In the rows, zero is written as 128.
Rotation paths and how fast each direction turns (degrees per step)
Each turn is a multiple of 5 degrees from 10 to 175, or 0.
path 1
[128 130 129 140 139 140 121 118]
[133 112 140 130 128 124 121 124]
[133 127 122 114 127 126 119 114]
[114 125 132 121 115 126 134 120]
[121 135 123 136 135 136 134 113]
[124 111 134 141 134 130 130 126]
[138 121 119 130 134 121 116 119]
[118 119 129 117 121 116 123 125]
[120 141 122 124 130 121 133 114]
[115 120 130 133 135 130 143 126]
[137 123 116 141 136 126 131 123]
[123 112 122 128 128 119 119 136]
[126 138 121 124 128 111 121 123]
[113 130 132 119 135 121 139 131]
[135 132 122 134 135 126 147 125]
[127 112 117 132 132 131 132 140]
[134 132 117 137 123 115 119 133]
[116 133 131 120 134 119 121 140]
[134 140 134 125 134 117 141 129]
[129 123 123 120 135 136 142 139]
[138 129 116 139 117 127 133 136]
[121 131 123 131 128 131 115 144]
[133 142 140 131 130 116 125 134]
[132 131 135 113 140 133 133 137]
[142 128 127 126 116 131 142 132]
[125 130 117 129 121 143 124 138]
[129 137 136 143 120 127 121 135]
[131 134 139 124 141 134 116 133]
[131 129 135 127 123 137 124 124] => 10
[130 126 134 133 121 122 132 128] => 175
[126 130 126 124 125 132 139 125] => 70
path 2
[126 129 130 123 122 137 145 131]
[126 133 122 135 137 137 135 118]
[129 128 134 141 138 126 137 136]
[137 134 135 132 120 125 141 125]
[132 127 133 139 126 140 126 117]
[130 118 126 141 123 133 133 138]
[143 124 120 127 126 127 138 125]
[136 122 135 125 137 141 130 125]
[121 126 129 127 125 139 142 136]
[129 133 118 133 135 131 141 120]
[133 128 139 138 142 129 133 130]
[130 133 138 132 118 130 141 129]
[133 129 125 139 123 137 130 116]
[134 117 128 142 131 131 129 135]
[142 123 126 124 121 127 141 131]
[134 124 130 124 133 144 132 120]
[120 122 127 132 132 139 138 137]
[132 134 120 131 132 125 145 126]
[134 131 139 133 140 132 132 123]
[125 130 139 137 119 133 138 133]
[133 131 120 140 121 132 134 119]
[140 119 130 140 135 131 127 130]
[137 121 133 124 120 131 140 136]
[131 126 123 125 128 143 134 118]
[123 122 125 136 140 137 135 135]
[132 132 127 128 130 123 147 132]
[134 135 137 131 134 135 134 116]
[123 128 137 142 124 136 133 133]
[132 133 122 125 127 127 129 118] => 130
[135 120 126 129 121 129 123 128] => 45
path 3
[138 143 136 128 126 141 132 121]
[138 131 126 123 125 140 110 124]
[132 121 110 137 132 131 120 125]
[135 119 123 138 138 133 143 128]
[139 124 143 122 142 131 134 124]
[126 128 137 125 139 123 113 115]
[116 127 126 143 127 127 123 114]
[130 122 130 135 115 136 140 116]
[144 131 126 115 122 130 133 116]
[138 143 118 126 136 128 120 120]
[129 133 122 144 136 141 122 130]
[135 111 131 133 130 142 127 130]
[136 111 127 120 138 122 128 119]
[127 133 129 132 144 117 133 114]
[123 138 142 139 130 136 129 117]
[130 124 135 127 115 138 118 115]
[135 124 112 125 119 126 124 114]
[138 136 114 134 133 130 140 123]
[141 136 134 130 138 143 131 131]
[134 121 132 125 138 136 109 127]
[124 114 120 138 137 124 121 120]
[128 119 131 139 134 127 145 118]
[135 131 144 120 129 129 135 115]
[129 139 131 123 127 127 114 112]
[125 134 116 142 121 134 121 117]
[139 122 121 136 120 143 137 126]
[147 124 125 118 135 133 131 127]
[135 134 124 128 148 124 118 124]
[129 127 123 122 129 121 120 125] => 100
[131 121 123 126 126 125 137 127] => 80
[133 125 124 129 135 131 126 136] => 45
path 4
[137 130 140 127 120 130 119 122]
[140 130 130 131 113 132 130 131]
[140 125 119 120 121 135 124 130]
[138 125 133 113 128 129 124 129]
[142 120 138 127 128 126 132 131]
[142 119 129 136 128 133 124 125]
[138 129 132 128 122 133 116 120]
[138 133 136 126 113 130 126 128]
[140 125 122 124 119 133 131 133]
[140 122 126 115 130 131 122 129]
[141 122 141 121 130 126 127 129]
[142 120 134 137 125 131 130 128]
[139 125 126 132 122 135 117 122]
[136 133 134 121 116 132 121 125]
[140 127 129 123 116 130 134 135]
[142 119 122 121 128 134 127 132]
[139 121 137 119 133 129 121 125]
[141 123 142 133 124 127 127 126]
[140 124 126 137 119 135 123 124]
[136 131 127 122 118 134 117 123]
[138 130 134 118 117 129 129 132]
[143 120 125 124 125 131 133 135]
[140 118 129 122 134 132 120 126]
[139 125 143 128 127 128 123 123]
[140 126 133 137 117 131 128 127]
[138 128 121 126 118 137 119 125]
[137 130 132 114 119 131 124 129]
[141 122 132 121 123 128 135 135]
[125 132 135 120 130 126 122 124] => 110
[137 122 130 125 122 129 126 125] => 0
[130 121 133 130 138 126 129 127] => 60
path 5
[141 135 128 133 134 139 131 115]
[131 132 144 131 129 132 114 121]
[139 137 132 143 125 137 127 135]
[129 134 125 126 116 142 114 126]
[139 137 127 127 129 144 134 119]
[134 129 136 129 132 133 113 113]
[137 137 143 139 128 136 129 132]
[132 134 125 136 118 136 112 129]
[134 140 129 123 122 147 133 126]
[137 131 126 130 132 137 117 110]
[134 136 147 132 131 136 127 125]
[136 134 128 144 123 133 114 130]
[131 139 132 125 116 144 126 131]
[139 133 120 131 129 141 123 114]
[132 134 146 124 131 138 123 118]
[141 133 133 146 129 133 120 128]
[129 138 135 128 115 140 117 133]
[138 137 118 133 125 143 130 122]
[131 132 137 120 129 139 119 113]
[141 134 138 141 135 134 128 124]
[130 134 138 135 118 135 111 131]
[138 139 124 133 121 144 132 130]
[131 132 127 122 125 141 116 113]
[140 134 140 132 135 139 132 119]
[133 131 137 138 125 131 109 125]
[134 140 133 134 119 142 129 136]
[133 133 118 128 122 141 116 118]
[136 136 138 124 131 142 132 117]
[127 120 130 132 128 138 127 128] => 0
[130 125 120 133 129 125 121 124] => 170
path 6
[139 126 116 134 118 124 123 128]
[130 137 122 140 118 126 125 121]
[128 128 124 135 126 127 115 113]
[140 125 120 127 125 127 124 114]
[139 136 130 133 123 129 131 115]
[135 131 138 132 129 132 119 116]
[144 121 134 127 127 132 121 124]
[145 130 133 133 119 134 130 130]
[132 132 137 139 120 137 119 130]
[133 120 126 132 120 136 114 130]
[137 127 118 131 114 136 126 130]
[126 136 125 136 116 138 123 122]
[125 127 123 127 122 137 115 116]
[137 129 119 120 121 136 127 118]
[133 140 130 125 121 137 130 117]
[130 133 137 122 128 138 118 118]
[141 127 131 116 126 136 122 126]
[138 138 135 123 120 136 129 133]
[129 135 137 127 122 136 115 133]
[133 126 125 121 121 134 114 136]
[133 136 120 124 114 132 125 136]
[122 141 124 129 118 132 118 128]
[126 131 119 120 124 129 112 123]
[134 137 116 118 122 126 126 123]
[130 146 129 123 125 126 125 120]
[131 135 133 119 132 125 114 120]
[143 132 129 116 128 124 123 128]
[139 143 135 126 124 124 125 133]
[121 124 128 129 136 127 136 132] => 0
[129 119 126 123 132 128 121 127] => 110
[127 131 126 124 131 127 131 116] => 35
[131 129 127 133 131 116 126 128] => 10
path 7
[129 115 123 125 126 115 127 136]
[128 131 124 142 138 139 130 134]
[130 113 128 119 132 122 137 129]
[121 128 118 139 132 128 120 139]
[141 120 131 125 136 133 139 131]
[115 119 118 135 129 120 129 131]
[138 128 126 125 141 137 126 138]
[126 113 127 136 124 120 138 130]
[123 129 119 127 144 134 125 133]
[139 113 130 129 124 123 130 138]
[118 130 120 139 138 131 135 128]
[135 113 127 117 134 129 126 134]
[123 128 122 144 128 125 133 138]
[133 119 125 122 143 136 133 124]
[121 119 124 133 123 121 126 143]
[137 131 124 134 143 136 133 129]
[121 109 127 124 126 124 132 131]
[129 135 118 134 140 129 126 139]
[136 110 132 129 129 132 135 127]
[115 130 118 131 135 123 131 137]
[144 117 127 127 136 133 124 132]
[117 122 126 136 127 124 140 134]
[134 125 118 123 143 130 123 129]
[127 116 131 136 121 127 133 142]
[127 129 117 131 144 128 135 125]
[128 111 130 124 126 131 122 137]
[129 134 121 139 137 125 139 136]
[129 110 126 124 135 134 126 124]
[126 130 138 130 132 123 124 125] => 0
[130 130 125 131 134 136 122 123] => 155
[130 119 127 131 122 125 123 123] => 160
[119 126 125 120 131 126 126 125] => 130
path 8
[133 130 131 120 136 124 114 139]
[112 126 121 120 131 135 123 126]
[119 129 130 126 129 109 122 132]
[131 133 122 110 133 130 122 132]
[114 127 123 128 138 124 120 118]
[124 133 132 114 130 113 133 130]
[133 133 120 118 131 128 115 119]
[117 127 136 123 141 124 129 119]
[128 131 129 113 118 119 127 121]
[135 128 134 124 138 129 114 119]
[115 123 135 118 127 131 132 119]
[132 127 136 122 119 116 117 123]
[130 125 137 115 135 139 120 127]
[113 120 132 126 120 127 122 120]
[133 127 140 119 126 120 119 137]
[122 124 125 119 127 141 114 128]
[113 122 137 130 129 119 121 131]
[130 130 126 111 122 126 121 139]
[120 126 124 129 137 131 110 127]
[113 127 132 118 130 120 131 136]
[130 133 119 119 125 121 113 130]
[119 129 128 123 146 130 123 128]
[115 130 122 117 122 116 130 124]
[137 134 128 121 137 118 117 127]
[118 129 125 115 136 135 130 118]
[124 130 133 125 125 110 125 119]
[138 133 132 110 134 129 124 125]
[117 123 129 125 131 131 121 111]
[126 123 132 130 123 133 123 135] => 20
[125 128 131 128 121 118 133 130] => 125
[122 135 133 122 128 127 121 126] => 0
[130 128 136 126 136 128 133 134] => 155
path 9
[133 134 110 136 130 122 132 119]
[132 136 139 135 123 111 121 127]
[140 118 126 137 115 127 134 131]
[112 123 136 128 121 119 138 128]
[135 119 124 122 139 121 141 134]
[116 121 124 134 139 118 117 127]
[141 116 137 122 132 127 119 121]
[121 120 129 139 127 139 130 112]
[131 135 145 128 138 131 138 125]
[129 126 123 143 138 138 130 140]
[121 127 142 121 129 131 117 141]
[130 119 119 118 126 145 128 131]
[112 138 127 119 134 133 125 119]
[144 140 121 124 137 133 125 127]
[123 139 126 140 119 131 113 128]
[140 133 136 122 112 132 132 132]
[116 132 116 132 117 131 140 132]
[128 138 128 115 131 114 132 138]
[131 121 108 131 126 120 120 132]
[127 126 134 120 118 116 118 117]
[139 122 121 131 123 126 140 114]
[120 136 136 139 131 116 136 122]
[143 121 132 136 133 121 134 139]
[115 113 132 136 123 124 124 134]
[132 113 135 113 132 129 135 127]
[116 121 118 132 142 132 130 119]
[135 132 140 126 144 126 118 124]
[135 121 127 143 128 142 120 125]
[129 121 131 127 119 131 123 127] => 85
[117 131 132 130 127 125 124 126] => 160
path 10
[125 128 112 135 134 132 125 124]
[141 127 124 133 132 115 130 129]
[134 121 142 124 132 122 121 128]
[118 130 138 129 138 137 130 131]
[120 142 126 131 126 126 138 126]
[135 130 125 121 118 129 133 115]
[133 112 128 128 121 135 130 131]
[121 125 127 138 122 127 118 138]
[131 141 122 127 132 128 116 129]
[134 130 122 114 138 125 133 131]
[119 116 131 124 132 118 133 126]
[122 126 131 141 133 131 128 117]
[139 137 131 139 127 131 135 129]
[134 131 139 119 117 127 129 133]
[117 124 129 118 123 140 124 129]
[120 129 112 133 126 131 131 131]
[137 129 118 131 125 116 124 123]
[140 117 134 124 135 127 120 128]
[121 125 137 131 138 127 128 139]
[118 143 131 130 132 124 128 122]
[134 134 124 122 127 133 139 117]
[131 116 130 127 118 129 139 129]
[121 122 131 137 118 131 118 128]
[133 139 121 133 128 137 118 134]
[135 134 121 117 129 120 129 137]
[121 117 128 115 133 122 125 122]
[120 121 125 137 140 130 131 123]
[135 135 131 142 129 121 133 126]
[129 118 133 121 127 128 129 130] => 95
[132 120 126 136 126 126 129 123] => 70
[126 129 131 125 125 127 119 119] => 125
path 11
[124 118 121 132 131 125 111 131]
[129 121 130 138 127 112 121 123]
[121 117 123 137 131 122 135 114]
[131 117 122 130 118 134 130 114]
[137 122 130 140 117 134 137 129]
[128 118 124 136 131 141 133 138]
[132 115 128 130 126 134 115 139]
[126 117 135 137 129 116 122 138]
[113 115 124 130 132 120 125 125]
[124 120 123 131 115 121 121 117]
[128 126 123 143 118 123 138 121]
[130 122 116 137 127 140 133 123]
[142 120 127 136 124 137 122 130]
[134 116 135 139 134 128 130 137]
[121 109 130 125 133 131 123 133]
[122 115 133 126 116 119 121 130]
[115 122 124 138 119 118 134 129]
[120 124 112 135 120 132 126 124]
[138 128 120 142 119 128 122 126]
[135 121 125 145 138 131 131 127]
[135 111 127 129 136 136 122 124]
[135 112 140 130 124 125 128 129]
[118 113 133 131 125 126 139 132]
[117 118 122 126 115 132 125 131]
[126 128 122 141 113 123 125 135]
[123 127 114 144 133 127 126 131]
[134 120 120 136 132 129 114 121]
[139 118 134 139 131 120 127 121]
[126 133 121 132 128 122 124 121] => 45
[128 133 123 131 121 135 132 131] => 55
[126 130 131 135 132 124 137 131] => 125
path 12
[138 116 123 122 123 127 114 122]
[135 128 130 136 127 128 135 109]
[122 119 127 133 123 111 120 121]
[133 117 129 126 140 132 121 114]
[127 131 116 142 131 120 129 117]
[113 123 130 128 129 129 114 119]
[129 127 112 120 137 131 129 117]
[123 135 119 137 117 133 118 118]
[117 124 127 113 124 128 130 114]
[140 124 113 125 121 129 120 121]
[128 129 134 133 117 132 130 110]
[127 116 123 121 123 112 125 120]
[141 120 129 133 131 133 118 115]
[123 129 127 138 129 116 135 113]
[121 117 126 128 133 123 111 123]
[130 129 119 131 140 134 131 112]
[115 132 118 137 122 122 120 122]
[120 124 126 114 131 135 121 115]
[134 132 108 130 123 129 128 119]
[119 128 132 128 113 131 121 114]
[133 119 120 113 125 122 130 118]
[140 125 125 138 119 131 120 117]
[121 123 135 128 126 118 133 111]
[134 115 120 128 132 120 115 123]
[130 129 129 140 135 133 128 110]
[114 125 120 132 130 114 123 121]
[127 123 122 123 137 138 114 118]
[124 137 113 134 127 128 133 114]
[134 122 135 132 129 121 129 127] => 35
[119 131 133 132 122 124 130 127] => 125
path 13
[135 127 116 127 130 136 123 112]
[126 127 126 137 120 142 123 118]
[130 126 136 138 121 137 139 118]
[143 121 130 128 125 127 138 116]
[138 118 114 127 125 130 126 119]
[124 123 115 136 127 141 129 121]
[127 132 131 135 130 140 136 114]
[140 129 136 129 123 131 130 112]
[140 117 125 132 115 130 125 121]
[130 116 117 137 122 135 137 125]
[130 127 120 133 136 137 140 116]
[135 132 126 128 130 136 124 110]
[133 124 129 133 114 137 121 117]
[132 119 131 138 116 134 139 123]
[138 121 124 130 131 129 144 118]
[137 124 115 126 132 133 126 114]
[126 126 121 134 123 142 122 117]
[128 127 135 139 121 140 135 118]
[141 124 134 130 124 129 138 116]
[142 118 118 127 122 127 129 119]
[127 119 113 135 125 138 129 122]
[124 130 126 136 132 141 137 116]
[136 132 135 129 127 135 130 110]
[139 120 129 130 115 131 124 118]
[132 116 120 137 118 133 136 126]
[130 124 120 133 134 135 142 119]
[135 130 123 127 134 135 127 111]
[132 126 127 133 118 138 119 114]
[135 132 131 122 134 124 130 123] => 95
[125 119 134 126 135 128 124 129] => 0
[123 135 132 129 130 134 122 123] => 70
path 14
[140 121 131 140 137 125 128 122]
[128 111 128 126 125 119 119 126]
[141 126 126 142 124 127 120 127]
[135 112 128 127 123 117 134 126]
[140 120 137 132 126 134 117 125]
[128 116 124 133 112 125 128 128]
[146 129 134 129 122 129 129 120]
[125 112 135 130 119 132 131 122]
[136 131 130 129 114 132 118 118]
[128 122 128 135 119 128 141 117]
[133 126 137 121 125 130 122 112]
[120 123 127 140 120 133 128 116]
[134 132 125 125 123 121 126 111]
[125 119 133 139 135 131 131 114]
[125 125 124 126 124 121 115 115]
[132 127 124 145 130 124 130 117]
[130 117 129 122 133 115 124 117]
[130 121 128 144 132 128 116 123]
[133 120 121 129 123 112 126 124]
[141 120 134 137 136 127 126 124]
[127 110 127 128 122 121 119 129]
[144 128 127 139 121 127 123 127]
[134 111 130 127 122 121 135 126]
[138 123 136 131 123 135 115 125]
[128 118 125 134 111 126 133 126]
[143 128 137 125 123 129 129 118]
[122 115 135 132 118 134 130 120]
[135 134 128 128 115 129 120 116]
[133 122 120 127 128 134 127 123] => 0
[131 131 127 118 126 123 122 126] => 170
[123 122 134 125 131 133 121 129] => 115
[123 133 130 125 124 133 132 120] => 20
